In the data rows, the value 128 means zero.
Here are some points, each followed by its number:
[123  83 150  89 127  98 115 100 109 126 106 136] 0
[165 157 111 131  98 128 164 152 112 172 154 159] 1
[138  96 140 132 152 137 133  75 172  85 119 141] 2
[120 143 139 138 127 160  69 162 142 137 173 133] 3
[132 108 144  99 118 103 121 112 125 123 117 124] 4
[ 93 144 138 124 140 170  85 153 120 151 143 123] 5
[104 162  91 166 108 173 139 143 126 150 132 129] 6
[136  75 145  63 182 152 101  88 127  41 118  74] 7
[140 146 113 144  89 101 138 138 111 159 136 145] 8
[110 135 118 138 121 111 159 140 108 132 114 129] 9
[131  92 144  71 172 162 157 110 144  48  96 112] 10
[128 154 108 151 105 121 135 149 113 159 153 147] 11
[142 123 136 116 118 107 127 124 134 128 128 131] 12
[145 104 114 112 171 146 130  88 155  24 141 147] 13
[ 88 136 138 136 140 172  84 158 120 146 144 125] 14
[131 154 119 123 144 162  84 174 142 153 166 126] 15
[133 137 122 133 112 104 140 130 119 145 124 136] 16
[142 132 114 201  95  69 137 157  75 153 108 110] 17
[154 150 112 126 123 131 135 163 119 156 183 151] 18
[123 142 122 137 101  93 133 127 129 157 127 129] 19
[114 135 113 133 121 123 162 134 116 141 133 146] 20
[143 122 136 128 140 127 144 108 149 108 118 129] 21
[116 119 149 138 101  98 164 114 114 147  87  60] 22
[145 114 143 134 118 107 149 118 120 140 102 116] 23
[ 76 131 115 124 159 159 114 138 153 159 145 151] 24
[143 122 142 131 114 109 148 117 125 146 104 117] 25
[110 158  99 159  85 115 134 143 118 150 132 139] 26
[144 106  99 122 187 134 113  90 155   9 147 160] 27
Which three points above are nearest to each new point, looking only along the 5 directions in which the numbered points spread most? Their numbers follow each, smallest number first.
[136 128 135 117 119 105 128 112 137 122 141 132] 4 12 21
[121 134 158 148 131 188  28 177 139 134 171 141] 3 14 15
[127 133 135 120 110  96 124 114 142 130 133 123] 12 16 25
[142 133 134 121 110  97 131 127 129 154 142 143] 12 16 19
[137 139 114 147  91 108 146 142 111 160 128 140] 8 16 19
[143  94 167  86 159 127 139  86 180  88  83 109] 0 2 10
[ 94 140 108 112 156 129 190 142  91  80 114 158] 9 20 21
[ 91  92 110 164 142 135 135 131 115 149 114 115] 9 16 20
[140 133 130 123 109  93 126 123 138 152 135 139] 12 16 19
[141 133 126 158  94  91 144 136 103 157 108 117] 8 16 19
[141  99 132 122 151 135 132  93 170  73 136 146] 2 13 21
[140 114 148 132 109 112 163 104 117 163  75  99] 22 23 25
